(in the rows, 128 means zero)
The rows of A fall into several groups, and each row is roughly a mix of its group's hidden directions.
A, 176 rows:
[[155 121 189 113 109 146 117 108  90  81 106 140 141 125]
 [149 106 170  85 127 133 173 151 126 111 102 149 101  92]
 [117 136 104 116 123 119  94 115 121 162 172 162  70 107]
 [179 125 105 144 166 142 112 147 133 166 114  71 129 122]
 [123 158 119  93 112 134  94 140 121 101  53 121 121 133]
 [107 120  96 135 108 112 119 116 147  71 138 151 130 189]
 [138 167  67 115 144 122 149 131 173 134 157 151 102 142]
 [153 158 175 110  92 136 142 106 168 116 158 134 153  95]
 [122 156 146 133 175 103 100 106 141 130  91 116 187 133]
 [157 108 102 187 143 119 104 118 144 136 149 100 177 143]
 [112 132 140 126 147 151 182  67 142 126 160 122 150 102]
 [ 86 134 108 150  92  72 150 122 145 113 138 162 132 161]
 [130 116 122 147  94 182 174 125  99 158 157 116 112 101]
 [164 103 133 107 102 116 111 141 164  85 161 132 165  93]
 [122 136  83 162 127 136 134 104 154  62 107 156 133 143]
 [ 80 116 127 132 151  95 136  91 158 147 181 141 147 148]
 [152 121 172 170 132 139  84 164 132 152 110  88 125 145]
 [109  95 181 156 115 127 157  95 138 126 171  98 120 107]
 [152 136  77 145 183 134  95 111 128 131 145 154 157 155]
 [114 159 100 122 103  91 123 105 128  73 150  98 135 166]
 [138 151 162 157 158 121 103 102 176 118 148 127 107  80]
 [121 119 107  65 110 121 155 137 156 134 176 157 126 101]
 [124 105 187  83 121 156 145 158 103 107 131 122 120  93]
 [155 140 136 136 124 166 174 126 139 193 149 157 118 140]
 [102 132 123 183 120 124 104  92 101  90 113 126 159 166]
 [ 85 117 173 102 167 163 122 159 117 111 101 106 124 106]
 [ 94 112 138 125 128 108 116 107 131  82  64 124  93 104]
 [128 102 101 146 160 105 164  68 164 139 151 143 121 139]
 [104 164 133  63 104 124 116 142 105 118 113 116  91  97]
 [132 139 103  87 101 124  82 160 111 180 145 154 123 118]
 [ 85 150 115  93  93 149 121 160 139 150 171 165 116 136]
 [148 151 158 144 140 104 114  88 102 135 105 107 192 121]
 [114 181 145 144 188 157 135 112 118 115 105 105 111 150]
 [144 133 112 114 182 133 163 109  90 140  78 132 118 159]
 [143 149 157 135 162 120  93 136 182  99 157 160 122 101]
 [149 136 114 151 141  69 103  82 103 169 114 118 144 131]
 [171 150 162 137 107 124 110  83 152  86 110 105 125  96]
 [ 89 127 189 149 109 126 158 128 171 126 129 143 165 134]
 [159  89 134 178 103 128 100 123 159 123 103 126 170 102]
 [159 125  91 108 192  91 129 122 105  97 124 118 145 108]
 [ 79 152 144 105 140  70 139 138 131 114 129  87 160 128]
 [ 56 148 123 128 146 121 139 132 131  77 130 142 166 138]
 [ 70  82 153 130 152 119 118 178 130 146 117 125 142 108]
 [162 130 146 152 132 151 152 103 111 113  53 115 118 144]
 [121 138 146 113 124 137  52 127 112 149 129 121 166  86]
 [164 138 155 140 142 144  90 186 117 140 149 128 176 132]
 [133 152 113 123 148 106 116 103 150 116 127 112  48 157]
 [ 72 107 160 155 112  96 151 153 121 143 115 119  86 150]
 [127 129 121 191 134 130 154 140 153 118 165 143 185 121]
 [166  85 110 148 106  99 129 118 102 156 164 172 137 111]
 [ 91 160 197 112 128  93 134 133 130 145 124 157 121 153]
 [139 142 136 100  98 154  94 169 110  75  90 136 144 136]
 [143 103  83  89 123 156 158 161  93 136 135 145 168 115]
 [134 117 128 121 136  82 103 144 153 175  90 108  78 136]
 [138 107 143 182 122 129 162 150 142 173 168 117 155 104]
 [128 120 159 151 104 192 156 117  83 116 142 102 112 127]
 [133 165 125 124 168  99 135 116 109 126 126 167 188  98]
 [102 139 161 158 124 169 113 132 173  88 107  87 123 124]
 [174 121 133 162 165 131 103 143 165 140 156 124 168  95]
 [177  74 148 133 167 130 100 148 113 139 154 152 150 125]
 [127 135 149 113  70 147 158 152  96 176 141 104 120 146]
 [112 167 171 132  84 134  98 173 113 128 114 104 102 110]
 [ 65  96 150 115 102 149 117 136 111  90 107 108 152 110]
 [149 171 109  73 133 131 149 135 111  83 102 136 126  94]
 [145 137 164 149 113 126 153 187 128 112  91  99 168 133]
 [150 112 166 173 115 112 150 164 159  97 147  96 127 153]
 [119 103  86 137  93 113 119 120  86 111 141 138 115 189]
 [133 110  92 147 158 118 169 130 147  92 142 157 183 133]
 [ 85  86 136 146 162 121 130 106 103  96  73 137 126 125]
 [103 106 117 100 125 142 156 103 128 173 111 148  80 169]
 [130 103 144 141  82 175 178 132 117 162 154 119 116 107]
 [140 156 119 147 164 144 169  66 149 110 137 115 155 110]
 [160 128 128 135 146 162 101 131 147 116 121 113 129  48]
 [139 106 129 111 161 129 169 121 122  86  70 153  97 126]
 [112 151 162 118 163 141 169 154 141 160 129  88  85 131]
 [122 107 149 132 167  77  72 151 115 125  89 133 120 136]
 [151 101 132 120 143  89 124  71 173 116 167 121 138 109]
 [137 123 169  82  96 166 133  94 110 125 127 107  82 135]
 [119  85  94 101 104 127 122 134 121 135  94 118  60 125]
 [ 81 162 126 124 132 156 131  79 116 140 125 111 180 104]
 [109 146 167  74 114 160 110 172 126 135 155 149 144 108]
 [132  96 116 193 106 112 145  85 154 142 132 102 151 140]
 [155 118 135 197 174 125 111 101 119 103 115 104 140 138]
 [155 103 134 151 119 102 108 150  95 172 126 138 185 153]
 [144 161 114  75  95 161 139 142 118 119  99 147  84 113]
 [134 112 170 120 124 146 166  80 134  86  96  93 112 124]
 [135 169 152  82 148 126  80 157  85 145 141 115 131 124]
 [169 178  99 126 125 146 157 131 133 114 115 121  90 176]
 [104 117 138 118 116 137 110 167 115 170 197 156 122 135]
 [169  82 136 143 177 118 133 108 147  84 105 127 152 132]
 [154 127 153 102 144 120 118 135 141 171 198 136 160 121]
 [100  87  98 119  64 122 146 150 117 142 150 120 103 101]
 [ 93 111 139  69  97 119 153 155 129 118 137 126 147  78]
 [179 156  79 133 150 121  91 124 147 125 110 122 171 145]
 [146 145 166 152 158  93  77 137 145 129 164 162 142 127]
 [123 100 110 163 102 130 111 123 114 115 117 124 209 138]
 [162  97 112 102  94 151 127 128 171 173 122 149 139  92]
 [108 131 109 184 160  83  99 120 110 143  98 150 125 153]
 [168 121 114 141 124  81  82 105 119 152 122  99 173 126]
 [115 177 163 147  69 153 121 146 131 131 125 114 109  93]
 [ 89 168 137 127 147 112  84 126 121  82 143 142 156 165]
 [ 98 103 168 118 120  74 139 156 115 150 136 105 167 103]
 [135 190 122  94  96 156 148 124 139 117 126 118  79 148]
 [155 180  88  90 169 129 103 109 130  99 112 128 120 118]
 [149 123 149 125 152 112 160 148 119 185 182 157 138 116]
 [103  92 120 149  60 150 127 119 106  88 141 124 115 148]
 [101 146 137 132 144 117 160  97 129 150 129 123 203  98]
 [162  95 120 155 154 128 133 143 103 109  83 120 134 187]
 [161  94 126 122 115 128 161 135 127 168 126 155 171  76]
 [123 132 115  81 118 156 168 123 142 118  95 121  74  93]
 [164 124 141 134 127 127  74 123 144 106 114 152 110  63]
 [137 155 152 134 121 172 134 102 149 147 136 173 142 185]
 [110 151 115 120 114 103 100  88 108  74  86 149 156 129]
 [128  62 145 109 108 101 139 107 153 116 149 132  77 125]
 [176 135 103 140 156 118 119 151 108 154  95 137 185 107]
 [126 126  93 139 123 160 133 109 156 102  89  66  99 133]
 [ 96  75 124 112  98 137 176 164 143 143 135 149 154 142]
 [104 153 104 115 139 148 135 118 122 108 126  84  62 162]
 [118 131 128 153 112 162 120 109  75  67 145 104 125 150]
 [173 127 116 163 178 107 137  76 145 104 132 125 148 124]
 [ 74 127  94  98  98  80 148 154 125 116 138 130 102 110]
 [112 156 117 121 137 132  76 159 128 143 193 153 145 142]
 [ 92  90 129 109 145 152 115  60 126 103 130 124 127 161]
 [138 150 170  85 127 141 141 173 131 106 104 151 116  80]
 [185 106  69 148 136  87 132 125 134 152 117 136 120 144]
 [100 127 117 140 152 146 162 118 107 186 112 144 100 175]
 [141  66  85  87 125 117 130 129 130  98  94 132 102 134]
 [151 137 130 114 156  92 144 150 163 168 104 118 133 186]
 [174 121 150 114 128 132 127 125 162 194  95 122 100 115]
 [105 151 139 135 129  95 117  71 118 131 105 135 175  85]
 [154  98 127  98 148 130 131 188 144 140 183 132 107 118]
 [128 160 108 121 149  90  88  92 131  99 137 140  73 141]
 [168 119 104 121 122  88  78 104 107 125 109 165 124  92]
 [142 128 161  98  96 129  82 189 122 148 150 138 114 116]
 [138 183 144 112 140 147  79 127  95  98  92 129 126 153]
 [108 146 112 117 148 118 165 169 111 174 176 134 142  99]
 [133 116 111 114 118  99 106 160 115 113 129 167 153 198]
 [ 99  98 164 147 120 115 164 134 152 137 188 127 149 100]
 [140 138 133  88 105 157 147 130 119 184 120 135  69 124]
 [154 122  93 157 155  97  88 172 141 123 115 141 169 147]
 [ 97 155 148 167 122 127 126 132 160  71 135 101  99 158]
 [106 146 122 103 122 105  99 172 103  76 121 107 148  91]
 [133 130  89 107 166 153 126  77 112 128  97 135 176 142]
 [131  90 173 149 123 117 142 150 119 191 105 138 100 114]
 [106 126 144 132 119  62 120 123 169 158 108 103 162 146]
 [103 162 133 136  87 129 179  83 145 127 124 142 171 130]
 [136 119 197 124 130 129 106 106 118 126  73 126 164 120]
 [198 129 113 100 162 132 114 117 105 155 120 120  87 117]
 [140 105 137 191  78 149 106 135 170 113 141 131 137 127]
 [114  98 139 110 152 115 117  66 138 137 110 134 112 187]
 [163 124 150 147  94 100 138 112  87  93 160 166 150 144]
 [144  85 187 124 112 120 110 126 145 112 126 114 184 144]
 [ 98  77 153 186 152 114 136 117 120 128 172 132 116 130]
 [155 138 139 157  83 102 138  96  78 119 126 119  88 152]
 [163 125 157 124 149  95  73 128 100 103 106  98 107 152]
 [103 108  91 167 129 129 115 129 158 191 112  94 122 134]
 [146 133 165 140 151  90 137 120 179 146 164 171 129 108]
 [122 141 177 127 115 139  93  93 161 148 166 145 147 169]
 [129 138 130 129 156 125 131 153 194  95 162 146 123 172]
 [160 132 150 154 114 152  83 136  82 155 137  98 111 164]
 [131 126 184  72  84 143 102 133 143 115 131 137 154 144]
 [ 69  97 161 132 121 157 125 150 109  77 134 113 143 137]
 [146 144  90 128 152 135  65 142 106  99 123  99 105 158]
 [160 125 123  92 130 118 185 117 130 157 132 116 100  75]
 [121 132 114 186 171 130 156 101  81 138 108 139 102 123]
 [116 161 150 106 116 163 145 102 121  88 135  66 145 135]
 [169 100 134 115 134 141 160 169 134 177 127 138 166  98]
 [108 136  78 145 115 134  84  89 101  93 101 108 150 128]
 [ 97 113 133  60 131 137 138 133 143 136 149 171 148  91]
 [169 101  98 127 133  86 121 182 137 151 137 168 119 122]
 [149 114 124 118 145 149 159 187 160 148 132 110 133 181]
 [166 102  95 139 140 110 151 134 197 126 138 142 146 155]
 [123  99 114 102  91 110 179 114  99 154 128 173 148 113]
 [173 137  65 124 137 106  94 153 125 145 100 144 139 154]
 [129 132 112  99 134 126 190 112 110 185 108  99 113 117]
 [135 189 132 189 134 135 123 103 134 123 155  98 106 119]]
One row of each group comes first, with its name. Which group is each row after those in?
[ 86 103 139 163 145 125 142 110 150  91 127 104 180 155] => (93)
[118  70  92 129 108 120 129  92 165 102 111 139  93 146] => (63)
[136 153 116 111 170  96 128 108 155 119 158 169 171  97] => (29)
[166 121 198  96 133 115 104 122 132 115 110 114 168 124] => (87)

[ 72 120 156  90  93 136 121 149 132 150 158 132 165 105] => (93)
[173 127 106 168 181 101 102 119 109 116 127  97 128 103] => (63)
[121  89 159 159 101 136 145 124 115 128 150  88 116 186] => (93)
[128 129 135 217 163 111 118 113 118 121 136 109 134 120] => (93)
[ 87 133 113 171 127  92 151 135 175 117 176 136 117 120] => (93)
[131 145 112  94 123 133  83 123 127  83  66 129 113 105] => (29)
[150 124 135 151 159 112 142 158 157 158 178 127 128 181] => (29)
[ 85 101  80 156  87 157 140 137 129 125 143 132  87 139] => (87)
[149 122 151  89  61 155 115 152 158 128 150 144 123 109] => (63)
[122  69 132 175 128 123 142 172 125 140 133 116 175 136] => (63)
[141  88 144 152 140 128  98 186  99 143 152 146 124 167] => (93)
[139  82 143 120 128 110 155  82 162 108 156 130  83 109] => (93)
[ 93 124 128  86 128 118 123 140 153 128 132  86 189  96] => (87)
[130 169 141  98  86 145 104 162 146 154 179 117 145 129] => (93)
